In the data rows, 128 means zero.
Each row below has a hidden score, from 0 to 20, with 10 about the middle. What is it? The score is a weighted sum of the row's numbers plus the product of two more (or one squared), each taken from its middle value.
[95 124 120 163 162 115 133 124 86 152 144 152 115 120 100 102] >> 14
[122 123 112 123 130 120 112 117 146 121 125 108 131 115 165 150] >> 9
[171 154 145 101 134 124 114 128 152 94 151 75 163 120 173 171] >> 14
[147 118 159 189 122 100 145 126 152 145 126 88 117 119 142 158] >> 12
[103 129 71 147 140 160 121 121 163 143 86 144 105 91 78 85] >> 6
[53 149 155 186 168 93 87 181 109 156 73 147 87 134 116 86] >> 5
[66 169 136 175 161 41 100 77 182 173 138 190 122 186 144 114] >> 11
[144 159 94 87 133 165 124 138 134 109 116 135 160 135 140 139] >> 8
[140 107 127 114 116 134 124 144 148 95 108 91 129 118 121 146] >> 10
[166 141 158 120 149 142 125 169 157 122 109 114 136 147 156 171] >> 7
[137 82 219 154 150 108 160 136 163 106 175 93 166 95 215 228] >> 19
[140 136 131 113 116 106 99 157 127 137 81 113 105 91 136 143] >> 11
[102 125 86 104 126 159 149 116 148 92 121 134 122 101 132 129] >> 10
[151 113 147 117 95 123 79 163 115 91 67 72 168 178 121 131] >> 5
[139 140 156 98 85 125 150 113 145 155 121 138 136 151 132 74] >> 3
[143 120 154 124 143 159 149 132 144 105 147 129 141 144 162 150] >> 8
[180 150 84 118 132 141 182 99 153 114 106 133 80 99 124 162] >> 4
[122 151 115 122 138 150 118 99 141 156 138 158 168 114 128 129] >> 8
[89 138 114 150 136 85 100 116 142 170 105 130 136 134 109 101] >> 12
[94 155 88 177 139 99 146 92 123 177 84 184 70 107 68 90] >> 9
[97 123 165 190 151 58 124 151 82 199 129 129 102 135 139 110] >> 12
[90 161 157 149 140 90 127 131 155 131 100 140 119 145 161 128] >> 10
[78 137 91 148 168 118 132 135 168 160 49 156 60 66 86 93] >> 7
[93 118 116 143 149 136 133 92 145 141 122 115 88 65 120 108] >> 11
[70 173 46 122 146 177 182 45 126 113 129 213 122 119 110 138] >> 8
[148 138 138 89 112 141 109 104 152 73 109 113 127 133 131 139] >> 9
[97 149 159 134 141 102 88 80 110 133 114 134 178 166 98 93] >> 6
[103 162 127 148 148 112 86 97 164 181 115 162 133 140 123 119] >> 6
[114 119 180 137 125 79 52 145 76 125 100 126 117 182 110 113] >> 9
[93 174 74 117 194 164 58 122 135 116 97 140 131 120 88 113] >> 12
[127 135 124 120 155 110 119 110 122 134 124 123 154 130 123 146] >> 13
[98 138 112 187 147 91 74 162 133 136 53 141 87 109 47 100] >> 10
[157 160 176 96 139 107 128 119 144 141 157 131 153 173 159 127] >> 8
[135 142 143 94 137 178 135 105 123 127 212 138 140 131 179 143] >> 8
[65 153 88 178 141 112 134 104 108 141 109 190 96 104 70 105] >> 13
[177 139 144 124 84 101 148 121 137 109 188 173 139 188 95 118] >> 12
[71 109 185 185 148 74 84 201 58 126 116 105 121 201 140 96] >> 8
[118 103 167 73 106 124 79 184 72 104 119 70 118 165 146 74] >> 8
[96 149 102 169 172 160 110 108 156 147 88 153 175 97 144 149] >> 5
[44 178 162 167 153 50 89 91 126 222 146 159 117 180 141 82] >> 11
[127 177 119 116 126 138 106 51 132 132 122 132 174 149 98 107] >> 8
[151 107 116 130 98 138 184 156 88 143 159 86 69 138 88 94] >> 12
[122 89 127 101 133 125 104 156 137 111 146 136 120 108 142 118] >> 12
[104 111 151 113 153 135 85 149 117 78 179 87 181 122 198 199] >> 16
[80 142 177 175 152 71 75 130 116 129 96 158 119 168 111 103] >> 8
[126 139 167 120 198 105 110 91 145 167 169 129 142 104 195 184] >> 11
[119 130 133 159 97 108 128 102 99 146 146 136 126 129 116 102] >> 11
[98 125 144 161 123 127 117 193 103 120 105 105 152 133 103 107] >> 3
[127 113 63 146 139 173 112 87 108 102 185 116 144 128 129 161] >> 12
[156 121 127 140 139 169 134 139 134 105 132 89 164 69 141 171] >> 14
[135 133 123 121 138 116 168 94 155 147 133 147 160 113 154 159] >> 10
[180 50 186 127 91 139 88 207 124 94 131 26 148 95 163 170] >> 13
[133 83 161 116 124 80 131 131 116 98 130 125 131 127 127 156] >> 14
[160 114 126 112 101 111 150 122 86 107 111 106 63 108 81 112] >> 12
[96 166 127 139 144 105 126 82 117 170 142 173 101 151 135 85] >> 8
[118 148 129 129 107 135 122 133 128 127 120 112 143 127 130 130] >> 9
[155 118 99 102 129 141 132 146 127 120 88 100 82 103 108 114] >> 8
[115 102 129 105 105 148 191 73 142 96 205 139 128 132 135 172] >> 10
[56 165 128 190 157 74 59 138 127 180 78 133 106 130 108 83] >> 9
[85 114 130 159 144 103 90 177 129 135 112 117 113 147 123 122] >> 12
[119 154 108 173 127 133 149 114 123 137 155 132 104 131 98 103] >> 12
[58 146 170 172 178 104 113 112 176 166 93 142 104 94 165 117] >> 7
[109 155 105 123 158 138 153 53 121 195 168 160 85 112 134 107] >> 5
[134 127 153 111 110 123 127 123 135 166 99 102 86 168 111 67] >> 2
[12 179 165 150 190 95 41 218 99 159 108 149 137 178 178 81] >> 6
[79 168 166 85 149 153 145 93 96 127 145 168 186 148 200 170] >> 7
[96 173 116 154 147 131 137 91 164 143 97 121 94 87 109 133] >> 11
[126 124 165 141 146 140 144 134 138 147 121 105 123 112 128 134] >> 6
[158 77 118 101 119 130 156 115 114 87 133 115 160 120 109 163] >> 14
[117 135 108 134 108 148 101 125 98 114 142 106 138 123 123 120] >> 11
[111 139 151 158 153 83 133 85 148 171 129 155 109 143 109 123] >> 10
[203 135 147 76 123 153 143 74 181 53 196 156 209 120 207 224] >> 10
[103 154 112 106 142 120 148 78 158 146 97 159 100 121 101 97] >> 7
[148 79 96 107 141 157 162 131 128 131 124 116 73 109 116 131] >> 8
[127 83 118 140 108 146 125 142 142 94 142 42 142 77 97 144] >> 13
[61 155 159 169 161 54 108 83 154 163 97 188 121 152 143 131] >> 9
[97 104 98 157 124 119 110 155 139 125 116 147 112 89 97 123] >> 13
[107 170 127 122 143 112 107 90 82 180 126 197 145 165 76 55] >> 11
[128 115 153 114 168 134 98 153 116 97 151 132 161 119 195 183] >> 14
[71 185 70 131 248 78 0 223 118 130 65 135 96 128 130 126] >> 19
[151 120 117 119 123 120 133 96 123 104 125 139 127 155 138 148] >> 6
[137 108 184 150 87 118 140 114 100 113 170 82 172 166 139 130] >> 9
[145 108 131 128 98 144 118 172 94 93 115 115 104 145 85 123] >> 9
[131 165 117 147 184 106 101 138 145 118 93 138 145 133 134 145] >> 13
[96 145 138 160 173 88 120 98 118 207 102 149 115 98 101 87] >> 8
[138 139 161 156 113 84 172 99 123 147 147 129 97 160 113 106] >> 10
[237 95 68 75 77 198 168 165 144 84 126 75 56 72 87 126] >> 3
[168 128 91 122 48 180 178 125 153 152 125 153 153 117 103 99] >> 3
[108 145 119 105 98 110 90 110 115 91 107 104 155 170 87 78] >> 11
[91 151 149 149 145 94 127 137 102 174 115 159 119 167 87 83] >> 10
[131 113 103 125 116 137 122 145 156 97 135 122 141 129 130 124] >> 11
[160 191 75 135 158 113 194 132 187 156 87 169 128 106 116 138] >> 10
[98 146 112 149 155 116 120 113 132 168 99 88 107 100 102 106] >> 10
[114 146 152 126 163 92 145 134 131 171 121 133 116 122 105 95] >> 10
[139 138 137 144 155 118 152 82 154 174 163 195 72 139 122 115] >> 5
[102 133 151 154 185 104 138 134 136 150 125 113 108 87 143 137] >> 13
[126 105 113 147 158 135 143 169 137 134 132 133 113 111 148 139] >> 12
[98 129 72 125 169 169 140 169 99 174 125 139 138 97 93 99] >> 16
[6 171 158 176 193 57 99 95 149 208 83 180 136 163 135 89] >> 4
[114 177 120 118 130 119 99 105 122 158 122 132 111 162 124 73] >> 6
[106 116 135 115 126 120 149 173 114 106 123 103 132 142 129 131] >> 12
[97 148 152 104 130 110 149 116 142 132 131 161 136 160 144 117] >> 8
[123 114 132 153 155 124 89 158 141 125 96 77 92 99 124 127] >> 11
[157 90 94 127 108 158 119 160 149 125 109 106 105 109 116 113] >> 7
[143 148 141 133 104 132 125 126 155 125 100 84 95 160 99 95] >> 5
[153 132 113 146 138 119 159 144 110 169 139 155 115 167 64 87] >> 18
[140 147 100 114 131 133 126 130 92 120 147 179 150 193 141 111] >> 11
[137 147 132 141 139 94 143 135 138 160 136 130 139 164 117 112] >> 13
[142 151 105 152 124 123 97 85 141 152 71 106 100 118 90 117] >> 6
[83 110 163 141 115 102 68 163 94 106 167 115 161 198 148 110] >> 14
[88 148 113 128 148 109 89 123 151 113 112 153 122 131 112 114] >> 12
[140 68 172 163 87 152 143 148 120 110 143 100 155 103 136 121] >> 2
[64 195 140 150 180 83 95 77 154 182 43 143 63 145 109 97] >> 4
[136 126 100 88 84 147 169 121 123 146 149 152 138 158 110 92] >> 11
[141 153 73 103 98 191 121 111 116 126 120 128 130 157 87 101] >> 5
[97 150 98 134 126 125 106 117 131 142 64 120 132 108 107 101] >> 7
[177 113 132 76 77 162 158 169 127 54 165 120 101 154 106 132] >> 8
[190 85 158 122 102 168 155 161 125 136 170 63 151 119 196 166] >> 8
[137 100 126 106 118 172 124 112 111 107 119 102 116 118 123 155] >> 6
[82 95 103 103 142 137 103 159 78 96 123 131 108 128 91 112] >> 17
[126 109 137 118 113 150 174 117 115 122 172 120 160 124 142 132] >> 10
[137 128 151 109 111 139 138 110 126 117 121 115 150 110 146 159] >> 10
[138 115 139 137 113 120 111 164 95 150 111 135 114 127 165 118] >> 8
[102 177 133 169 177 63 69 115 174 184 48 105 131 132 178 163] >> 7
[138 90 167 141 121 120 131 177 114 134 146 80 122 140 134 127] >> 10
[130 146 86 117 130 145 131 60 151 173 146 161 132 104 152 136] >> 2
[120 132 163 170 109 120 136 142 114 157 105 96 119 129 118 125] >> 7
[163 135 118 122 106 135 124 92 113 120 136 103 136 163 128 120] >> 6
[146 118 118 136 102 161 122 166 113 125 152 73 133 129 106 113] >> 11
[164 132 98 119 133 129 173 81 158 136 147 136 144 99 122 144] >> 11
[83 100 132 168 106 146 140 149 112 120 136 185 117 128 111 133] >> 8
[115 112 146 156 160 121 114 167 94 136 124 105 122 121 128 128] >> 11
[111 130 113 133 113 137 135 75 95 121 98 167 89 123 65 109] >> 7
[121 120 139 131 112 115 153 127 113 130 147 108 100 93 135 135] >> 14
[102 131 87 146 140 148 105 169 147 124 90 157 136 114 78 83] >> 7
[100 137 143 152 145 96 112 107 139 147 100 130 85 147 115 92] >> 7
[141 126 167 132 101 160 130 135 95 147 142 112 165 132 157 129] >> 6
[105 160 103 127 136 144 90 164 114 153 74 122 98 135 99 67] >> 5
[155 117 174 123 131 120 134 156 158 107 161 128 147 121 184 174] >> 13
[139 128 128 138 101 125 173 100 133 171 178 143 122 163 96 102] >> 12
[146 138 124 122 107 157 144 129 146 114 106 115 117 96 148 148] >> 11
[140 149 77 112 141 123 175 61 130 154 136 175 81 125 105 123] >> 3
[94 141 146 166 111 103 110 130 109 159 64 119 56 117 46 42] >> 3
[110 129 134 135 134 138 146 66 131 209 176 146 92 123 139 87] >> 5
[105 144 119 180 146 95 35 190 110 148 82 103 163 188 116 112] >> 12
[127 93 165 91 129 159 168 119 149 68 200 97 115 106 174 176] >> 13
[113 100 103 102 104 122 145 101 124 117 162 161 122 133 145 136] >> 9
[133 68 117 109 107 180 126 149 82 32 125 126 109 83 91 134] >> 13
[111 122 161 183 141 83 99 130 99 161 95 118 121 165 132 116] >> 8
[150 137 93 120 95 151 192 115 102 104 163 163 119 122 96 136] >> 11
[155 127 99 67 116 172 186 39 132 147 171 113 96 94 146 118] >> 2
[94 135 153 126 142 121 98 134 106 161 124 120 97 139 97 92] >> 8
[90 188 115 100 120 101 119 48 63 208 156 229 184 230 134 65] >> 15
[138 140 180 109 123 120 89 108 127 129 164 120 147 127 157 127] >> 12
[129 173 117 138 122 110 146 118 125 164 146 224 97 185 94 94] >> 7
[109 133 137 154 157 130 153 116 157 133 172 143 176 136 167 170] >> 12
[172 117 109 120 126 167 157 146 147 131 154 111 119 113 126 138] >> 9
[143 95 173 120 112 141 109 165 131 94 125 77 154 87 130 146] >> 10
[121 92 119 104 88 159 137 155 93 118 163 151 149 151 99 105] >> 14
[141 123 134 91 98 142 138 155 71 86 94 79 120 128 127 119] >> 11
[72 129 99 159 152 122 92 121 139 128 64 159 163 99 103 129] >> 6
[156 93 112 74 79 160 73 194 76 82 98 40 146 131 108 112] >> 10
[115 135 153 136 104 106 107 90 152 144 131 125 117 160 123 106] >> 6
[91 145 122 156 168 111 49 158 129 126 96 158 167 153 128 109] >> 10
[160 103 146 129 133 127 139 146 96 118 159 91 123 125 152 150] >> 13
[153 104 119 152 139 134 68 156 133 122 120 113 147 125 97 134] >> 12
[103 114 133 158 152 127 114 155 132 143 110 99 126 100 108 125] >> 8
[98 102 100 109 97 140 160 136 107 144 99 141 52 117 40 30] >> 7
[151 155 90 102 125 118 122 113 164 145 101 169 99 138 89 98] >> 5
[98 150 157 109 168 121 53 200 113 99 114 92 129 128 142 106] >> 12
[100 157 112 160 126 112 147 127 164 162 105 148 110 128 121 129] >> 7
[107 124 148 146 134 102 93 129 125 104 128 156 130 125 126 132] >> 13
[110 112 114 113 136 142 153 135 135 138 145 130 180 121 179 124] >> 9
[136 109 132 148 129 109 151 132 98 161 145 139 139 114 132 109] >> 11
[126 137 182 74 156 95 149 107 152 140 118 169 162 143 193 148] >> 7
[146 115 128 93 96 150 153 129 103 100 140 89 116 85 161 144] >> 14
[123 144 52 132 91 177 118 157 125 111 69 69 138 83 61 72] >> 5
[98 146 123 123 138 104 100 151 110 134 115 153 176 147 152 128] >> 12
[113 141 191 133 133 92 108 106 136 170 176 120 125 153 162 121] >> 9
[96 97 142 112 123 126 180 150 111 145 166 163 88 113 125 118] >> 12
[133 112 136 100 119 142 121 140 94 130 146 110 121 104 135 97] >> 10
[78 145 128 179 137 84 153 110 116 166 138 164 111 127 103 103] >> 13
[121 104 143 79 145 134 169 137 97 65 182 141 141 118 170 186] >> 16
[118 84 102 122 99 141 120 141 114 139 117 113 90 111 82 82] >> 10
[103 142 86 115 171 166 92 166 116 95 101 107 137 93 129 161] >> 13
[102 124 140 145 129 123 65 127 125 165 102 137 134 154 108 80] >> 5
[82 92 142 148 128 80 97 188 100 153 107 126 153 174 116 95] >> 15
[106 170 153 116 168 88 102 81 162 133 139 134 136 151 134 152] >> 10
[97 110 122 144 120 158 153 128 110 110 81 115 118 107 112 153] >> 6
[88 108 146 159 129 86 71 119 98 98 150 156 140 158 99 127] >> 16
[112 120 156 90 123 152 156 74 108 100 199 173 128 142 184 171] >> 5
[207 106 67 111 105 146 190 116 158 66 148 158 93 78 85 165] >> 9
[104 141 136 137 145 110 130 73 147 135 110 164 110 129 96 140] >> 8
[145 135 137 140 126 126 160 155 80 144 133 97 139 122 152 141] >> 12
[174 105 162 125 95 127 158 120 100 122 139 143 133 148 128 121] >> 8
[82 99 154 158 139 111 160 109 144 150 149 126 78 132 99 112] >> 10
[115 144 129 131 142 128 150 120 143 108 160 148 120 115 145 136] >> 13
[89 125 124 115 178 90 115 147 121 151 88 110 126 110 142 133] >> 13
[150 61 171 114 108 144 174 170 150 99 169 89 155 96 215 195] >> 12
